(in the rows, 128 means zero)
Each run below is a few steps of one of 6 hidden systems, one row a step.
run 1, z49 (10 x 22):
[[136 158 145 126 155 168 127 129 145 128  89 192 139 105 117 139 160  88
   82 135 155  68]
 [126 127 140 146 135 112 161 135 130 108  95 181 169  77 120 126 126 145
   90  41 141 114]
 [166 146 134 174 114 114 166 120 103  96 121 149 142 165 100 136 147 187
  134  83 150 182]
 [ 74 138  93 178 103  93 142 117 109 115 154 129  90 158 120 105 125 172
  191 132 133 149]
 [108 108 103 124 120  83 101 156 113 150 161  53 104 141 147 138  89 123
  164 145  91 167]
 [148 143 137 110 149 160  84 121 133 158 148  68  98 149 137 147 133  70
  152 199 122 118]
 [113 121 146 105 151 160  88 100 144 136 128 128 129  62 144 117 119  75
  103 149 118  56]
 [188 108 170  93 129 148 145 122 142 107 119 139 184  85 123 129 130 119
   60 103 133 107]
 [148 123 140 129 110 160 174  94 145 100 110 202 156 148 104  98 159 171
  117 112 162 121]
 [ 82 103  85 137  96  86 160 140 119 117 107 180 136 148 128 106 113 201
  126  93 117 152]]
run 2, z658:
[[157 130 145  86 158 150 176 150 150 143 126 127 145 164 156 123 181  70
   91 116 162 142]
 [100 134 124 121 125 171  91 102 141 102  79 211 100 101 140 167 147 155
  134 120 141 134]
 [107 134 165 165 131  83 154 173 113 127  88 123 143 101  93  93 131 172
   70 102 115 134]
 [158 127 127 179 144 127 150 164 122 113 180 155 115 180 140 142 148 106
  163  88 171 158]
 [103 136 103 165 107 119  71 106 124 136 111 134 104 103 102 153  75 170
  201 136 100 124]
 [137 127 132 146 147  81 140 139  90 158 160  40 140 141 125  87 109 107
   99 141  97 113]
 [157 127 104  97 125 161 117 102 149 112 192 126 120 134 159 164 132  60
  165 151 160 108]
 [110 121 148  77 111 154 100  73 152 136  74 107 140  65 116 116 109 156
  124 153  91 117]
 [149 100 155 102 138 128 176 135 114 109 149 123 154 156 147  81 173 126
   39 138 136 132]
 [128 126 109 103  97 162 141 144 178 102 118 219 127 139 124 166 143 136
  159 121 168 133]]
run 3, z658:
[[191 109 163 135 129 164  94 196 152 116 142 168 130 144 111 173 125 110
  110 154 151 117]
 [124 123 148 173 151 169 120 101 145 169  74 171 138 126  89  80 111 145
  163 110 118  84]
 [150 103  89 156 145  89 140 117  69 127 150 148 164 137 152 123  97 134
   82  62 107 104]
 [162 200  87 132  99 108 167  91 128 110 133 117 152 138  93 182 130 120
  166 121 160 128]
 [ 60 129 111 108 125 105 143  71 120 137 119  80  99 116 157  94 138 146
  167 112 110 174]
 [127 119 130  91 110  96 108 174 109  88 175  87 103 131 153 164 139 126
   77 182 122 164]
 [120 137 174 107 123 176 122 167 199 144 115 124 106 125 102 117 149  99
  167 186 154 123]
 [120  55 160 131 166 168  79 136 123 156 107 163 121 120 161  88 111 138
  102 109  90 117]
 [190 144 131 163 128 131 129 149 110 115 123 175 171 139  88 152 118 128
   74 135 140  66]
 [124 147 108 147 136 134 183  78 148 150 105 156 155 126 114 100 126 123
  185  59 148 115]]
run 4, z135 (10 x 22):
[[130 151 148 151 113  82 162 169 113 118 140  64 118 167  98 111 149 160
  126 149 134 185]
 [ 99 104 123 137 128 151  89 141 146 142 169 119  73 166 149 116 125 113
  203 172 129 146]
 [123 117 138 120 122 122  56 156 133 151 111  96 125  78 111 157  72 129
  120 166  81 100]
 [182 138 150 126 165 155 137 126 131 163 138 102 157 140 118 107 134  62
   91 148 134  65]
 [140 109 111 106 127 167 121  66 143 102 144 191 150  85 157 141 122 111
  136  86 147  90]
 [145 136 137 115 102  98 175 100 114 103  91 130 178 101 104 116 132 187
   78  87 122 148]
 [111 117 105 127 121 118 190 124 118 115 156 142 114 207 149  85 175 144
  132 130 156 173]
 [ 69 117  94 113  94 111 101 162 148 122 111 149  86 130 137 162 108 164
  175 140 118 175]
 [116 155 149 145 158 103 110 186 119 183  79  71 107 151 104 126 127 117
  110 164 100 141]
 [126 136 129 153 170 158  86 144 125 137 165 141  90 131 158 148 136  51
  141 148 147  82]]
run 5, z817 (10 x 22):
[[113 141 166 118 125 129 156 174 150 129  68 155 141 131  90  97 163 154
   61 161 134 118]
 [114  97 126 157 155 130 157 193 146 137 134 200 123 156 150 110 138 107
  135  68 158 131]
 [135 150 118 174 123 112  89 159 117 129  81 163 118 116 100 190  96 173
  155  91 118 154]
 [117 181 127 205 165  95 141 113  80 155 119  86 110 153 104 103 136 118
  140 117 123 116]
 [136 123  95 141 128 108 107 101 104 104 212  94 112 112 170 163 103  90
  175 104 134 131]
 [146 149 156  98 101 140  98  75 134 115 125  50 132  88 101 140 117 146
  147 180 104 140]
 [126  87 150 101 138 155 143  96 127 127 173 102 130 149 153  52 153 109
   94 175 123 100]
 [147  75 113  64  83 149 125 156 177 109 152 172 159 116 134 147 101 129
  113 147 134 110]
 [130 129 142 104 131 156 150 134 160 175  33 159 152 150  93 101 138 160
  109 133 115 133]
 [105 114  86 150 157 112 152 155  98 133 119 208 125 174 163 125 145 121
   85  87 141 117]]
run 6, z817 (10 x 22):
[[132 116 172 151  97 143  71 172 148  96 158 121  92 113  96 146 113 156
  156 189 132 139]
 [132  97 159 163 147 143 106 151 142 178 131 105 131 134  95  63  94 120
  149 161  98  78]
 [197  86  95 128 140 153  97 120 113 157 153 152 162 158 139 150  78 101
  130 113 107  85]
 [156 170  89 107 113 141 142  54 127 144  76 143 168 118  97 151 114 137
  132 126 123  88]
 [109 133  95  97 142 105 190  63 100 124 118 120 150 134 171  98 162 129
   92  77 128 145]
 [112 141 112  83  88 104 154 138 133  67 148 136 115 126 152 175 166 146
  108 131 160 189]
 [ 56 140 169 121 120 121 139 168 167 123  97 111  85 117 112  93 166 151
  142 159 138 170]
 [110  77 159 159 157 126  88 218 122 138 155 136  91 145 154 113 121 114
  110 136 119 137]
 [165 145 144 169 131 146  77 180 149 146 120 150 127 116  80 173  89 108
  156 148 133  81]
 [153 131 138 176 175 149 113  76 106 174 102 124 150 116 114  96 100 112
  152  84 105  79]]
run 7, z451, 10 rows:
[[ 86 128 110 108 119 159 120 146 172 152 100 175 116 140 106 106 127 113
  133 200 134  66]
 [128  92 124  95 169 128 132 172 140 181  83 145 155 123 159 120 111  92
   86  77 101 120]
 [177 184 116 146 156 140 128 125 101 122  92 167 130 152 124 195 162 106
  101 110 158 129]
 [ 73 168 129 165 129 101 175 106 135 105 110 149 128  77 115 107 147 141
  148  62 159 123]
 [149 106 145 141 117  88 133 144 100  92 173  82 128 129 146 140 120 162
  132  82 123 208]
 [125 152 132 161  96 135 103 115 124 103 165 106  86 158  95 130 132 154
  186 205 139 135]
 [ 79  73 128 118 126 119 102 139 149 156 152  98 121 101 136  70  80 124
  148 152  87  90]
 [201 106 128  92 142 155  85 138 120 158 137 102 153 149 137 160 103  91
   92 167 102 105]
 [128 161 124 118 144 180 137  69 151 146  82 176 144 116 110 116 149 103
  126 143 145  60]
 [122  99 125  94 134 112 170 116 125 116 106 160 170  97 160 113 133 140
   69  50 124 137]]
run 8, z49 (10 x 22):
[[134 132 159 145 157 125  90 169 117 170  57 102 110 136 119 147 123 155
  123 111  93 187]
 [126 172 124 196 161 117 119 144  84 116 164 136  95 157 126 136 156  89
  109 159 158  86]
 [121 126 133 143 121 115 119 135 159 123 156 113 142  47 122 146  80  99
  184  69 132 107]
 [199 127 177 147 139 152 111  69  94 135 116  71 149 136 109 111 127 161
  124 130  99 155]
 [110 122  94 134  97 128 148  77 113  87 196 150 127 146 129  95 136 132
  124 179 146  70]
 [116  80 113  56  87 117 147 139 180 141 127 112 162 100 139 119  86 139
  151 107 104 151]
 [154 125 133  93 146 165 121 116 119 159  79 132 118 202 138 124 165 146
   99 179 113 165]
 [ 55 144  85 121 128 111 132 158 137 115 127 190 103 116 145 143 144  95
  100 149 151  78]
 [139 129 158 112 146 112 134 188 155 148  84 116 145  88 133 162 118 110
  119  56 128 174]
 [158 164 163 199 165 159 107 109  89 114 111 151  98 161 114 137 175 143
  123 130 149 144]]
run 9, z823 (10 x 22):
[[179 146 160 181 120 119 154 120 114  94 195  88 131 147 103 118 140 129
  165 114 161 150]
 [119  90 130 141  92 144  93 103 148 127 163 111 112 125 111 108  82 163
  214 155 110 133]
 [142  82 119  95 102 106 127 144 122 151 148  78 154 153 119  91  89 148
   98 184  82 111]
 [157 119  94  77 133 164 136 134 155 165 140 141 141 180 144 139 130  61
  125 173 137  93]
 [ 99 125 113  66 136 159 106  99 155 145  60 168 135  79 153 152 128 115
  104 117 115 108]
 [128 154 149 118 148 121 168 119 107 100  92 150 145 118 135 122 187 134
   36 107 147 136]
 [112 155 136 162 128 138 158 136 143  85 137 186 102 131 127 146 173 131
  160  87 190 157]
 [ 94 120 148 172 111  97 107 152 118 115 107 127 104 109 111 125 109 200
  160  97 110 187]
 [138 128 122 191 136  85 126 171  81 142 170  85 110 188 109 107 112 138
  132 154 114 134]
 [132 123  94 141 133 128  94 144 143 162 169 104 119 126 129 157  71  74
  199 139 119  90]]
run 10, z823:
[[ 94  94 127 124 172 131 139  71  98 138 135 127 128 114 187  71 146 108
   97  82 111 119]
 [169 151 130 115  85 120 124 145 129  56 166 150 141 101 114 200 137 133
   98 145 162 128]
 [104 145 167 132 130 153 159 114 174 159  76 109 119 133  92  77 153 147
  183 128 138 161]
 [110  54 115 146 129 114 101 141  83 106 178 161 110 152 177 105 115 158
   97 116 103 142]
 [153 174 114 132  99 108 130 198 153 136 118 122 136 143  68 180 109 117
  137 177 144 111]
 [106 112 125 129 180 145 129  94 129 198  90 111 122 140 159  82 120  95
  165  83  99 132]
 [152 129 104 127 120 107  90 111  74  77 164 144 133  99 152 178 115 133
   67 134 119  99]
 [136 188 156 120 116 134 185 117 180 130 108  96 147 109  75 119 157 102
  159 137 167 119]
 [116  60 143 119 143 157 112  81 116 117 151 142 112 127 185  89 133 157
  148  83 113 174]
 [138 138 125 133  76 106 114 171 121  84 144 144 129 137  87 159 123 175
   89 201 133 116]]
run 11, z135 (10 x 22):
[[159 132 164 131 145 138  92  75  86 132 104  63 114 136 131 129 139 168
  124 139  92 187]
 [ 84 129 123 127 106 114 135 123 126  90 195 113 106 127 129  91 145 115
  111 209 145  82]
 [145  75 151  75 112 147 120 173 196 147 135 119 153  94 131 134  88 106
  160 104 120 143]
 [169 119 147 119 150 175  94  96 102 151  69 150 137 165 122 119 142 159
   80 162  98 124]
 [ 76 133  82 138 119 101 166 140 129 111 149 190 138 122 129 108 128 109
   96 131 150  55]
 [162 125 120 109 129 116 155 155 150 142 100 137 160 125 131 172 115 122
  155  39 135 181]
 [123 171 127 165 148 135 118  71  74 124  90 130  94 169 126 128 172 168
  121 147 123 160]
 [ 55 135 109 150 111  69 145 167 129  94 187 110  99  96 137 114 122 114
  140 133 145 111]
 [187 114 171 112 132 148 101 167 157 148 131  70 126 127 122 162 109 113
  172 119 123 188]
 [126 129 150 154 144 173  76  72 105 137 115 129 102 136 115  94 139 143
  119 198 106  85]]
run 12, z451 (10 x 22):
[[193 114 156 174 133 149  99 105  84 121 111 142 136 162 109 138 119 193
  123 108 108 164]
 [100 141  86 174  96  94 171 110 111 112 162 152 136 158  93  89 119 156
  139 153 141  74]
 [127  92  86  82 106 102 146 132 153 163 146  87 150 137 148 132  76 118
  182  97 103 157]
 [132 164 102 101 136 143  82  80  96 148  94  98  96 160 142 168 143 129
  122 190 102 149]
 [ 58 148 127 102 136 117 146 124 147 112 144 127 115  80 147 100 158  78
   89 156 148  72]
 [172  96 183  83 139 158 119 168 168 121 130 124 145  90 149 157 133 102
  111  87 140 168]
 [150 145 173 178 142 172 104 118 112 108  86 180 110 152  96 122 166 176
  110 149 142 134]
 [ 93  97 116 173 116  86 173 172 128 114 159 171 147 129 113  76 108 146
  119  89 137  93]
 [188 121 100 128 113 115 127 153 127 159 131 103 149 176 115 173  83 135
  181  99 117 175]
 [ 87 176  85 157 139 119 107  64  92 153  99 111  95 149 121 126 128 139
  164 165 107 111]]

Which system made each run below?
run 13:
[[177 160 124 124 121 135 118  66 104 108 107 139 172  81 103 162 114 136
   91 118 122  80]
 [141 141 135 119 126 125 207  59 125 106 138 120 168 128 127  79 164 135
  115  86 153 134]]

z817
run 14:
[[163 180 120 117 122 138 188 104 156 148 133  91 146 172  97 125 154  92
  172 146 165 130]
 [ 78  80 107  93 126 148  91  70 131 122 137 144 100  99 185 117 115 147
  162 113 103 147]]

z823
run 15 (2 x 22):
[[ 98 123 156  96 108 137 119 111 169 158 105  62 118 108 102  86 114 140
  169 180 102 139]
 [146  67 130 101 155 152  98 146 112 148 158 127 125 173 172 100 130  99
   76 168 106 113]]

z817
run 16 (2 x 22):
[[159 147 123 166 106 131 154 126 150 122 135 165 172 114  63 120  98 129
  146 123 147  53]
 [155 101 111 130 139 132 154  72 115 160 109 125 160 150 141 103 103 154
  166  50 104 160]]

z817
run 17, 2 rows:
[[166 127 116  99  77 108 130 114 114  73 189  90 132 142 135 171 130 155
  131 161 134 176]
 [ 77 127 141 104 103 157 126 106 172 139 119 108  96 137 110  78 145 144
  179 202 128 134]]

z451
run 18, 2 rows:
[[144  70 151 138 123 125  95 176 115 122 103 172 141 129 126 126 101 190
   78 108  96 148]
 [164 157 119 185 132 126 163 167 125 146 120 162 143 195  76 117 133 128
  134 138 156  99]]

z658
run 19 (2 x 22):
[[126 115 136  90 135  91 152 209 146 156  93  98 141 133 136 144 125 126
   96 101 114 187]
 [134 169 129 176 169 152 100 135 106 133 123 148  74 179 136 161 172  99
  149 146 155 145]]

z451
run 20, 2 rows:
[[143 104 143 106 150 127 114  60  83 138 132  56 133 121 165 102 131 140
  109 113  85 162]
 [119 132 118  77  88 126 144 112 137  77 182 119 121 130 137 132 158 120
   96 207 152 111]]

z135
run 21, 2 rows:
[[185 110 155 141 131 185 123 102 153 134 104 192 169 113  97 122 112 140
  135  98 137  86]
 [139 111  95 156 124 106 161  86  82 120 123 174 168 145 124  97 115 175
   88  81 113 101]]

z135
run 22, 2 rows:
[[174  97 143 116  88 121  98 135 133 131 116  94 153 115  96 149  74 191
  146 130  88 164]
 [132 127 108 130 138 134 141  96 109 167 130 102 131 203 118  69 136 122
  115 199 108  93]]

z135
run 23, 2 rows:
[[173 139 120  81  83 118 130 121 138  92 172  74 136 130 125 186 123 125
  148 161 138 172]
 [ 76 126 154 113 131 169 109  80 153 138 105 113  84 126 127  74 159 143
  161 188 120 135]]

z451
run 24:
[[163 122 153 112 109 171 176 140 180 121 109 172 150 167  95 105 161 146
  147 130 167 147]
 [ 91  83  94 140 128 129 115 128 113 145  84 201 117 164 143 108 113 191
  132 100  99 148]]

z658
run 25:
[[151  85 148 103 119 142  73 120 107 108 180  85 115 125 152 127 116 132
   96 196  99 126]
 [148 117 149  89 105 164 141 136 184 137 140 129 159 119  92 101 120 101
  122 195 139  65]]

z817
run 26, 2 rows:
[[127 186 139 156 112 106 140  93 130 103  95 121 146  60  84 155 116 154
  155  82 141 130]
 [121 118 147 156 131  95 160 100  90 104 176  70 113 144 146  82 151 157
  137 101 128 184]]

z658
run 27:
[[141 187  89  95 107 101 150 136 126 116 127 117 148 124 110 186 137  91
   87 173 147  92]
 [102 139 148 106 161 157 167  95 172 153  97 125 130 100 151  98 160  84
  165  70 151 143]]

z135
run 28 (2 x 22):
[[137 128 175 133 117 147 112 139 185 132 135  99 128  66  99 137 101 118
  205 107 138 140]
 [162  97 167 163 158 152  92  81  80 143 125 108 127 148 125  73 123 162
   97 146  86 115]]

z49
run 29 (2 x 22):
[[128 100 100 142  95  85 123 120  94 116 142 102 122 156 129 131  93 201
  157 112  96 190]
 [104 154  90 130 105 101 129 125 115 140 161  77  98 180 114 121 124 123
  159 212 121 120]]

z451
run 30, 2 rows:
[[170 102 132  80 139 138 141 165 145 184  64 125 168 160 119 126 112 134
   94 118  99 148]
 [120 150  83 142 161 154 120  91  94 140 102 197 114 175 150 139 156 111
  102 136 137  88]]

z823
run 31:
[[ 53 133 130 105 104 140 128 133 187 116 137 144  92  87 124 113 134 112
  177 166 151 105]
 [153  69 176 102 149 134  94 171 130 150 112  94 141 108 151 122 103 139
   85 106  86 167]]

z658
run 32 (2 x 22):
[[110 106 119  92 104 143 110  68 146 104 119 161 149  43 139 135  98 146
  131  98 114  95]
 [167 122 158  92 109 119 178 123 121 111 110 101 167 144 110  99 157 174
   61 138 121 166]]

z49
run 33:
[[182 162 123 125 100 127 176 108 119  84 169 118 141 175 117 155 170 132
  135 137 175 165]
 [ 57 111 128 126 105 131 130  90 152 127 115 127  96 110 127  84 125 176
  199 123 118 160]]

z135
run 34 (2 x 22):
[[ 96 158 111 132  87 107 142 141 129  58 178 152 100 127 120 153 159 136
  115 182 171 118]
 [ 94  94 172 106 122 133 136 177 191 154 120  95 120 103 121  90 115 127
  178 115 123 167]]

z451
